[[-7.23 -0.77]
 [-0.83  0.99]
 [-0.83  0.99]
 [-2.43 -0.77]
 [-5.63 -1.06]]
=>
[-0.77 -0.83]

[[-7.62 -3.25 -5.74]
 [-2.70 -1.05 -7.83]
 [-1.95 -1.05 -6.42]
 [ 4.23  4.26 -2.77]]
=>
[-5.74 -1.05 -1.95]

[[ 0.46  2.79 -5.38]
 [ 1.74  3.93 -6.50]
 [ 0.32  2.32 -1.50]
 [ 1.42 -1.02  2.51]
 [ 0.11 -0.69 -0.02]]
=>
[-5.38  3.93  0.32]

[[ 6.35  3.78]
 [ 4.31  0.09]
 [-1.82 -4.45]]
=>
[3.78 4.31]

[[ 2.88 -0.59  6.83 -5.64]
 [-0.21 -3.01 -3.08 -4.96]
 [ 0.84  1.10  7.50 -5.77]
 [ 0.18  2.59  2.03  4.13]]
=>
[-5.64 -3.08  1.10  0.18]

[[ 7.08  4.04  1.63]
 [ 4.60  4.36 -4.78]]
=>
[1.63 4.36]
---
[[ 1.83  3.54  2.38 -1.61 -0.46 -1.93 -6.43 -0.38  0.37  3.95 -2.34]
 [ 3.61  1.31  2.79  0.71  0.57 -5.51 -3.68 -0.16 -0.76  2.73 -2.50]
 [-1.10  2.76  0.21  1.24  4.28  1.55  2.13  1.40 -0.01 -5.79 -1.78]
 [ 3.06  2.17  2.61  0.23  0.35 -4.33 -5.42 -0.74 -0.08  3.62 -2.63]
 [ 2.69  2.54  0.03 -0.14 -3.67 -5.14  1.10 -0.48 -3.87 -4.22  3.57]
 [-3.05  4.10  2.09 -2.64 -0.54  0.67 -5.45  3.64 -0.05  0.49  3.16]
 [-2.35  4.66  1.75 -2.63 -1.13  0.37 -6.39  2.47  0.23  2.92 -0.12]
 [-3.31 -5.32  0.32  0.37  3.83 -3.35  2.37 -2.15 -2.36 -0.49 -0.58]]
=>
[[-3.31 -2.35 -3.05  2.69  3.06 -1.10  3.61  1.83]
 [-5.32  4.66  4.10  2.54  2.17  2.76  1.31  3.54]
 [ 0.32  1.75  2.09  0.03  2.61  0.21  2.79  2.38]
 [ 0.37 -2.63 -2.64 -0.14  0.23  1.24  0.71 -1.61]
 [ 3.83 -1.13 -0.54 -3.67  0.35  4.28  0.57 -0.46]
 [-3.35  0.37  0.67 -5.14 -4.33  1.55 -5.51 -1.93]
 [ 2.37 -6.39 -5.45  1.10 -5.42  2.13 -3.68 -6.43]
 [-2.15  2.47  3.64 -0.48 -0.74  1.40 -0.16 -0.38]
 [-2.36  0.23 -0.05 -3.87 -0.08 -0.01 -0.76  0.37]
 [-0.49  2.92  0.49 -4.22  3.62 -5.79  2.73  3.95]
 [-0.58 -0.12  3.16  3.57 -2.63 -1.78 -2.50 -2.34]]

[[ 0.59  2.50  5.00 -0.91 -1.43 -0.23  1.68]
 [ 0.18 -1.37  3.74  0.72 -0.72 -0.58  1.96]
 [ 0.98  1.22  4.69  0.64  0.62  4.73  2.37]
 [ 1.27  2.28  2.96 -0.43 -1.64 -0.82  0.74]
 [ 1.27  3.49  2.67 -0.73 -0.84  1.19  0.59]
 [ 0.09  0.55  6.12 -0.40 -1.88  0.61  0.33]
 [ 0.78 -0.60  4.13  1.40  0.08  2.56  0.56]
 [ 0.96  1.62  2.50  0.00 -0.32  4.18 -0.12]
 [ 0.88  0.97  0.13  0.37  0.74  2.44  1.36]]
=>
[[ 0.88  0.96  0.78  0.09  1.27  1.27  0.98  0.18  0.59]
 [ 0.97  1.62 -0.60  0.55  3.49  2.28  1.22 -1.37  2.50]
 [ 0.13  2.50  4.13  6.12  2.67  2.96  4.69  3.74  5.00]
 [ 0.37  0.00  1.40 -0.40 -0.73 -0.43  0.64  0.72 -0.91]
 [ 0.74 -0.32  0.08 -1.88 -0.84 -1.64  0.62 -0.72 -1.43]
 [ 2.44  4.18  2.56  0.61  1.19 -0.82  4.73 -0.58 -0.23]
 [ 1.36 -0.12  0.56  0.33  0.59  0.74  2.37  1.96  1.68]]

[[-6.31  2.02 -2.37  2.20 -2.87]
 [ 3.35  1.64  3.61 -5.56 -2.35]
 [ 0.13 -0.56  0.49  6.14 -5.01]
 [-4.43 -1.56  6.32 -0.91 -0.13]
 [-4.04 -0.21 -4.60  5.07  0.64]
 [ 0.63  0.13 -0.46 -5.75  5.40]
 [ 5.31  2.47  0.16 -4.98 -1.93]]
=>
[[ 5.31  0.63 -4.04 -4.43  0.13  3.35 -6.31]
 [ 2.47  0.13 -0.21 -1.56 -0.56  1.64  2.02]
 [ 0.16 -0.46 -4.60  6.32  0.49  3.61 -2.37]
 [-4.98 -5.75  5.07 -0.91  6.14 -5.56  2.20]
 [-1.93  5.40  0.64 -0.13 -5.01 -2.35 -2.87]]

[[ 0.93  0.86  2.63  0.89]
 [-0.13 -1.18  6.10 -0.47]
 [-1.80 -0.73  4.43 -1.15]
 [-4.51  3.26 -1.15  0.48]
 [-0.39  4.50 -5.15  2.35]
 [ 0.31  2.63 -2.61  1.15]
 [-4.43 -1.43 -1.78 -0.49]
 [ 2.10  2.48 -1.18  2.83]]
=>
[[ 2.10 -4.43  0.31 -0.39 -4.51 -1.80 -0.13  0.93]
 [ 2.48 -1.43  2.63  4.50  3.26 -0.73 -1.18  0.86]
 [-1.18 -1.78 -2.61 -5.15 -1.15  4.43  6.10  2.63]
 [ 2.83 -0.49  1.15  2.35  0.48 -1.15 -0.47  0.89]]

[[ 2.53  1.33 -0.12 -1.34 -1.70]
 [ 2.12  0.37  1.54 -2.05 -1.11]
 [ 1.73 -2.18 -1.15 -1.69  1.02]
 [ 1.86  6.03 -2.76 -1.66  0.48]
 [-0.63  0.09 -1.97  2.77 -0.95]
 [ 1.62  0.27  2.14 -2.32 -0.68]
 [-0.46 -0.69 -2.50  2.28 -0.31]
 [ 5.13  1.32  0.62  3.71 -1.25]
 [-3.07  2.66  2.87  2.07  0.48]]
=>
[[-3.07  5.13 -0.46  1.62 -0.63  1.86  1.73  2.12  2.53]
 [ 2.66  1.32 -0.69  0.27  0.09  6.03 -2.18  0.37  1.33]
 [ 2.87  0.62 -2.50  2.14 -1.97 -2.76 -1.15  1.54 -0.12]
 [ 2.07  3.71  2.28 -2.32  2.77 -1.66 -1.69 -2.05 -1.34]
 [ 0.48 -1.25 -0.31 -0.68 -0.95  0.48  1.02 -1.11 -1.70]]

[[-0.67 -2.69 -4.63 -0.95  4.99  2.32  1.33 -0.80 -1.72]
 [-0.09  1.34 -0.92  3.09 -4.07  1.99 -5.55  1.67  4.64]
 [ 0.32 -5.67 -2.90  5.18 -0.45 -5.75  1.54 -0.91  7.37]
 [-0.31  0.91 -3.03 -6.38  1.68 -4.32  5.25  3.15  1.60]
 [ 7.79  3.32  4.46 -2.99 -2.63  2.86 -2.81 -0.84 -0.75]
 [ 5.22  4.64 -2.56 -1.84  1.38  4.80 -3.10 -3.66 -0.86]
 [-2.63  3.72  4.52 -1.88 -4.27 -3.88  1.59 -4.27  1.44]]
=>
[[-2.63  5.22  7.79 -0.31  0.32 -0.09 -0.67]
 [ 3.72  4.64  3.32  0.91 -5.67  1.34 -2.69]
 [ 4.52 -2.56  4.46 -3.03 -2.90 -0.92 -4.63]
 [-1.88 -1.84 -2.99 -6.38  5.18  3.09 -0.95]
 [-4.27  1.38 -2.63  1.68 -0.45 -4.07  4.99]
 [-3.88  4.80  2.86 -4.32 -5.75  1.99  2.32]
 [ 1.59 -3.10 -2.81  5.25  1.54 -5.55  1.33]
 [-4.27 -3.66 -0.84  3.15 -0.91  1.67 -0.80]
 [ 1.44 -0.86 -0.75  1.60  7.37  4.64 -1.72]]
